128 stands for zero in the data rows.
What is the hidden score of each row? Scores go from 0 to 20, and 10 is about the middle. The score is a weighted sum of the row's numbers plus the product of two more (or one squared), each taken from its middle value.
[130 131 117 136  91 121 106 165 194 126 175 125 187 151 115 103 123  81
 130  86  99 125 162 162 106] >> 5
[118 135 172 129 109 129 101 144 171 120 105 134 103 108 101 142 126 155
 140 162 150 118  91 141 124] >> 9
[132 139 167 130 115 133 125 132 120 114 113 100 178 110 125 110 126 118
 130  97 102 128 156 163  97] >> 7
[126 145 157 124 219 137 198  81  88 107 121  98 119 177  99 118 123 142
 137 101 141 120 138 118 158] >> 13
[133 120  98 127 178 135 189  92 151 139 102 142 101 179 134 138 127 123
 124 108 156 154 145 113  87] >> 10
[125 130  96 128 128 128 105 149 171 138 192 121 162 128 104 171 125 153
 126 102  95  95 164  98 117] >> 8
[126 133 161 131  96 122 103 168  95 112 104  97 163 102  97 169 132  97
 130 110  74 136 158 140  98] >> 10
[116 130 100 113 148 118 106 144 121 103 192 178 108 152 187 130 107 159
 138 152 152 182  89 186  90] >> 13
[130 131 144 126 103 131 102  93 112 128 102 101  96  97 104 105 123  81
 129 142  85 135  78  96  99] >> 12
[126 118 136 116  91 143 107 101 180 191  97  77 115 123 111  85 179 104
 157 138 100 108  52 104  73] >> 5
[132 130 165 121 145 124  89 162 121 121 103 156 102 174 112 183 119 156
 125 101 144 190 154 107 142] >> 14
[121 118 121 124 107 133 184 140 101 138 122 143 104  96 164 109 127 114
 125 143 174 118  90 100 135] >> 10
[118 134 141  82 173 108 114  98 111 112 149 138  80 130 177 170 141  83
 127 132 140 129 153 167 182] >> 18
[130 120 102 128 113 133 185  90 103 142 120 155 178 100 173 109 128  95
 125 179 169 100 117  98 118] >> 7
[112  94 134 127 100 120  83 108 172 146 112 157 106 114 106 201 145 140
 134 158 153 183 102 172  87] >> 7
[138 135 176 124 152 135  93  87 184 108 121 131 110 190 177 130 149 104
 114  92 154 116 157 139 169] >> 10
[135 127 136 142 119 109 135  97 133 136 191 111 173  95 193  96 127 175
 151 166 180 103 159 155 130] >> 2
[144 126 143 144 175 123 148 156 120 103 160 146 154 152 150 148 119 159
 116 183 172 112 140 149 118] >> 9
[130 134 126 131 132 124 145 161 179 127 173 141 155 158 175 105 133 161
 131 159 158 148 143 159 105] >> 7
[105 112 159 143 118 120 110 188 170 114 105 154  96 112 135 110 127 159
 121 115 168 167  83 156 130] >> 8
[124 123 123 126 125 129 126 163 111 130 183 147 169 145 186 108 127 143
 132 181 165 147 101 170  96] >> 7
[127 121 121 127 110 134 119 152 114 129 115 153 103 101 116 111 133 158
 131 182 151 124 113 101 177] >> 13
[123 124 134 153 152 118 114 169 124 131 134 151 124 117 110  91 136 152
 128 187 148 108 129 138 135] >> 7
[132 107 111 135 121 138 173 151 109 141 127 161 140  89 169 105 128 128
 146 145 137 147 107 110 161] >> 9
[119 136 100 123 106 124 125 160 102 139 187  97 127 101 116 101 130  75
 124  99  96 148 150 181 120] >> 9
[119 133 183 132 102 132 101 152 170  90  78 139 103  86 101 118 138 136
 132 107 166 102 134 121 145] >> 10
[ 85 128 174 135  84 137 101 173 184 118 120 144  98 133 105 104 140 141
 144 127 135 114 188 131 120] >> 10
[134 150 137 120 156 161 178  90 195 110 128 150  78 151 206 180 108 121
 162 198 159 154  98 142 103] >> 15
[132 124  96 129 152 136  95 154 122 162  95 142 173 115 103 204 126  82
 117 128  98 110  66 111 127] >> 7
[135 105  90 138 123 126 143  90 109 147 109 142  97  97 105  88 125  85
 128 110 170 122  82  95 121] >> 6
[126 125 102 123 169 122 184 110 150 143  98 132 107 149 115 102 119 145
 133 101 133 107 158 138  96] >> 9
[123  84  81 116 126 112 110 107 124 160 107 137 164 169  96 115 126 105
 112 130 129 109  79 132  94] >> 4
[122 131 111 127 103 114  99 101 172 134 185 124  97 102 113 155 139  76
 125  94  88  97 127  94  82] >> 10
[100 103 152 134 105 133  94 153 116 137 100 161  94 118  91 100 123 167
 119 197 127 176  92 104 140] >> 16
[108 148 163 126 111  89  59 151 103 126 101  80  72  84 114 106 143 112
  97 166 123 122 113  90  85] >> 13
[127 125 117 125 105 135 100  85 186 132 103 127  97  97 100 187 125  79
 123 101  87 103 159 134  94] >> 8
[118 129 118 124 137 132 169 143 171 131 142 149 136 163 129  97 129 148
 135 129 167 160 120 157 104] >> 8
[137 147 116  99 140 132 127  77  89 126 170  84 134 119 172 113 121 155
 130 131 160 111 172 147 193] >> 12
[134 119 134 134 129 130 103 109 103 122 112 144  95  99 105 103 133 141
 136 157 116 167 132  96 173] >> 16
[128 135 125 140 172 137 188  83  96 131 130  89 104 110 102 110 128 152
 136 124 154 112 160  99 170] >> 10
[134 131 136 125 104 123 111 106 101 133 122 106  96  90 107 185 136  71
 135  86  96  99 159 159  94] >> 9
[138 105 129 157 183 137 163 141 162 143 134 140 119 115 100 103 115 156
 109 177 157 188  79 136 110] >> 13
[127 126  97 124 121 128 106 159 109 163 105 155 179 186 103 193 120  85
 128 137 111 107  75  96 128] >> 8
[116  88  90 133 182 112 108 154 121 113 184 144 183 141 150 129 110 130
 130 126 152 101 169 183 103] >> 4
[133 119 141 124 129 130 104 157 161 118 115 140 120 150 161 191 132 143
 119 137 150 175  95 190 110] >> 11
[111 140 124 137 112 102  93 138  76 111 134 120 111  90  63 104 144 120
 129 141 164 101  59 184  48] >> 7
[125 115 119 131 113 139 160 171  96 126 154 155  92 100 145 105 127 159
 121 180 151 109 142  92 156] >> 13
[159 118 200  98 120 131 109 135 125  92 146 139 119 140 147 129 105 189
 169 125 183 170 124 177 147] >> 11
[133 102 193 118 115 119  91 151 108 127 123  80  83  93 143 120 123 150
 161 136 179 186  69 158 126] >> 8
[123 124 118 140 201 116 149 145 139 132 177 140 148 171 183 186 113 144
 134 115 158 171 134 101 122] >> 8
[130 131 106 134 174 128 174 121 172 136  98 122 117 122 128 157 128 147
 133 113 148 105  88 100  91] >> 7
[129 131 121 126 110 128 103  94 141 120 124 110 101 108 106 107 127  96
 120 183 107 144  73 135  97] >> 12
[142 134  88 125 102  97  87 158 104 141 108 133 160  85 107 116 111 126
 140 107  92  89 139  83  92] >> 10
[141 112 137 119  98 117 128 155 130 134 130 138  99 117  94  92 117 176
 115 159 153 115 141  86 165] >> 13
[122 120 124 136 122 134 102 143  91 122 108 151 175 177 115 139 130 141
 127 112 115 105 149 179 114] >> 7
[126 117 111 131 104 130 174 167 102 128 103 141 172 100 117 106 128 156
 131 106 143 101 128  98 134] >> 9
[131 121 106 125 103 131 105  82 159 132 120 141  93 104  98 151 124  80
 125 106  86 102  81  98  94] >> 9
[131 122 106 132 167 125 185 105 169 140 103 146 108 146 113 109 128 152
 124  98 118 104 136 124  86] >> 8
[124 121 120 129 185 124 163 149 146 130 150 150 128 178 140 109 126 153
 131 118 135 116 142 146 102] >> 8
[139 131 132 127 111 141 108 125 104 127 120  91 127 103 106 170 141  94
 125 108  95 120 164 174  97] >> 8
[133 117 155 116 130 139 108 168 104 137 111 150 141 188 111  97 136 133
 135 108 107  96 144 176 112] >> 8
[131 121 164 130 107 129 103 160 108 117 119 150 183 179 131 114 127 105
 129  98 108 111 135 172 120] >> 7
[125 118 110 133 125 132 113 115 101 129 167 153 136 162 159 186 132 156
 129 147 140 109 165 132 109] >> 10
[131  99 142 117 193 118 153 166  83 148 148 135 140 162 122 116 122 189
 148 106 124 108 191 150 103] >> 7
[116 133 160 125 168 134 105 162 183 124 106 147 102 148 115 213 126 149
 118 101 157 106 160 184 153] >> 8
[124 130 123 132  96 138 132  90  91 139 165  79 122 107 124  98 131 175
 127 151 159 106 159 145 173] >> 8
[131 132 117 135 217 137  86 133 118 140 169 146 192 158 118 200 102 154
 129 230 155 132 165 175  93] >> 13
[102 142 152 124 212 116  93 110 108  87  76 108  61 107  93  95 157 100
 107 127 126 115 103  95 139] >> 19
[124 110 110 121 115  89  90 139 164 155 195 133 192 176 181 156 130 164
 146 137 166 141 159 188 122] >> 3
[137 133 115 119 105 128 126 167 113 134  96 146 149  99 106 133 122 151
 129  93 105 112 143  98  93] >> 10
[129 127 131 131 109 126 101 148 186 123 183 136 137 167 114 150 126  82
 131 112  83 117 151 120 102] >> 9
[130 118  99 120 112 126 173 123 107 142 108 140 191 102 150 107 129 122
 126 120 146 101 125 100 100] >> 7
[126 141 104 124 120 119  98 153 188 122 187 133 165 112 193 118 126 139
 131 167 177 130 154 195  88] >> 4
[102 138 104 113  94 113 129 105 123 133 179 109 212 128 198 102 126 165
 136 149 184 116 126 205 132] >> 4
[132 139 117 139 220 114 151 132 206 153 160 134 169 100 185 126 139  75
 130 191 133 129  54 115 112] >> 9
[137 133 129 125 144 140  98 169 192 117 130 136 174 104 129 189 130 154
 135 136 163  98 150 166 114] >> 7
[124 118 140 132 146 134 113 132 166 123 176 114 130 145 199 119 102 133
 121 189 147 163 149 133 127] >> 13
[127 127  96 122 127 129 107 108 109 143 156 151 110 104 180 105 128  91
 127 113 167 151 128 177  99] >> 6
[127 129 162 126 106 133 157 157 133 116 165 112 180 112 187 114 128 153
 132 109 146 169 158 156  97] >> 8
[128 121  98 128 179 126 139 131 114 165 100 150 107 185 108 190 125  73
 121 181 165 106  78  95 102] >> 9
[137 106  98 134 173 137 161 149  86 149 121 163 104 148 128  99 111 149
 121 126 111 138 136 126 111] >> 10
[113 114 174 143  96 102 163  86 194 105 179  93  99 104 135 110 113 153
 112 155 157 173  82 169 118] >> 7
[115 148 148 107 186 141  86  78 114  95 174  86 113 183 181 163 130 147
 137  84 154 141 137 206 103] >> 16
[126 127 143 129 117 125 146 128 188 119 186 134 114 146 152 109 128 160
 126 184 164 171 110 160 108] >> 9
[129 133 152 134 108 134 114  96 151 125 117 115 123  94 113 155 137 100
 137 105  79 119 155 176 108] >> 8
[131 137 161 121 114 129  94  96 181 123 104 120 100 120 110 107 141  81
 140 144  84 101  91  91 101] >> 11
[122 123 111 135 123 132  86 111  76 116  93 131  99  97  87 158 113  85
 139  92  82 169 142 133  98] >> 11
[115 159 119 119 131 151  95 107  90 123 109  95  85 137 118  94 142 100
 139  92  98  72 148 179 124] >> 11
[170 105  67 123  74 129 128 116 114 118 125 145 143 132  84 212 140 202
  92 101 117 117 125  73 118] >> 14
[124 146 145 126 109 130 163  85 100 120 161  73 119 132 121 109 132 160
 132 172 159 110 167 127 171] >> 13
[123 125 116 127 106 130 112 166 112 135 100 149 110  99 108 108 129 153
 127 163 147 129 110  95 159] >> 12
[126 126 160 129 163 131 107 166 169 118 107 137 108 151 137 152 129 144
 127 106 159 105 137 160 146] >> 8
[129 113 116 133 100 131  76 148 113 134 116 151  91 102 111 104 132 159
 146 160 109 202  86 101 160] >> 18
[112  88 145 128 132 116 124 146 119 121  76 119 122 140 119 152 139 159
 149 129 171 178 170 107 122] >> 10
[129 146 172 126 104 135 105  82 104 109 101  99 151 170 124 189 130  81
 130  91 106  96 142 132 175] >> 11
[125 137 183 128 175 132 103 148 121 104 100 106 101 112 109 111 131 112
 124  98 166 189 118  96 124] >> 13
[135 123  89 126 153 131 188 101 140 146 115 145 124 182 121 105 128  95
 132 110 146 104  96  95 104] >> 11
[130 120  98 125 183 129 134  87 128 148 107 150 122 161 103 108 132  80
 127 169 158 114  86  96  91] >> 7
[133 145  92 125  77 157  98 128 111 132  95 150 109 104  86 104 133 149
 144 142  74 207 130 137 171] >> 19
[138 116 118 148 127 132  96 112  87 145 101 137 127 122 139 111 130 114
 125 138 153 188 146 165 138] >> 6
[128 142 141 131 102 125  97  93 103 113 116  95 104 107 107 134 118  76
 118 100  70 104 156 151  96] >> 10
[137  90 140 131 175 123 118 127  77 170  99 123 101 149  83 123 119 151
 133 105 165 156 166 184 164] >> 3
[120 128 151 118 102 123  96  82 103  98  98  93 184 143 115 195 128  80
 129  98  87 100 164 110 183] >> 13
[126 117 119 127 122 125  98 115 120 129 141 154 179 170 103 110 130 102
 130 124 139 159 160 176 101] >> 7
[120 162 159 100  97 133  98 162  90 102  97  87 162 104  87 132 124  92
 153 100  84 184 163 121  95] >> 15
[116 146 159 135 143 129 157  90 112  88 152  76  77 177 121  93 134 150
 126 158 165  92 163 121 180] >> 16
[154 123  99 125 182 134 170  79  97 133 104 167  98 168 106 117 129 138
 115  92 100 100 159 114 104] >> 13
[125 123 104 138 200 137 116 105 194 139 138 127 162 107 109 113 135 142
 122 137 117 104 112 111 125] >> 17
[120 100 112  98  76 147 194 115 105 121 168 177 134  69 169 110 165 104
 134 161 175  97 154 116 117] >> 15
[123 139 190 127 120 131 161  86 105 107 126  94 110 128 118 181 131  78
 131 103 106 176 161 134 178] >> 14
[119 102  94 109  92  80 125 141 108 111 101 138 140 114 188  98 106 140
 119  98 155  96  78 117  95] >> 13
[130 120 132 128 187 133 165 112 104 124 155 156 101 123 113 107 126 156
 129 157 151 178  88 119 131] >> 15
[122 137 122 130 177 125 136 170 136 136 196 163 153 180 196 138 119 151
 126 175 159 169 161 161 101] >> 9
[126 123  97 127 155 135 194  94 111 155  89 155 107 159 122 137 126 151
 122  89  95 102 107 120  95] >> 9
[134 147 119 131 107 131 128  82 103 123 160  75 187 110 149 106 130 117
 129 152 150 120 141 166 161] >> 7
[137 116  79 119 139 124 149 154 197 144 120 126 135 161  85 109 120 158
 131 110  77 107 102  92  95] >> 9
[128 128 131 134 117 135 123 165 185 122 184 128 157 138 189 112 123 142
 130 170 160 180 129 159 115] >> 9
[125 125 142 125 164 124 107 159 140 117 119 146  99 144 145 112 125 156
 127 109 165 189 154 175 133] >> 10
[121 125 102 117 112 127 179 105 109 135 164 147 154 110 190 107 133 119
 122 149 161 103  86  84 130] >> 10
[102 155 114 131 130 157 130 180 175 117  96 182 201 100  75  98 117 116
 107 124 115 129 175  80 126] >> 12
[129 149 142 142 108 124  90 111 207 118 128 124 185 127 156 195 123 115
 148  85  88 101 141 169 147] >> 6
[107 126 139 146 142 127 107 147 203 104 185 126 133 169 164 129 129 156
 145 159 177 197 139 119 149] >> 12
[124 137 150 133 111 136 112 135 106 121  89 102 168  95 111 127 127 108
 145 104  89 119 157 182  91] >> 6
[128 129 104 112 104 141 108 176 121 101 131  83 155  91 145  79 137 105
 133 138 125 176 132 166  73] >> 11
[124 137 171 124 107 129 134  90 108 103 101  97 107 140 143 170 131  79
 125  98  95 182 145 172 169] >> 14
[119 156 107 114 135  91 178 127 173  87  93 151 140  93 102 120 143 170
 124  90  89 109 148 176  97] >> 16
[140 124  91 121 164 121 108 157 157 159 112 135 172 188 111 106 117  89
 125 186 124 106  66  92 136] >> 6
[131 115 122 119 108 128 136 169  99 131 112 143  99  98 108 113 128 157
 132 184 152 103 162  94 154] >> 14
[119 127 127 123 145 139 105 133 145 110  94 155 127 100 153 131 129 155
 133 113 169  96 131 113 125] >> 10
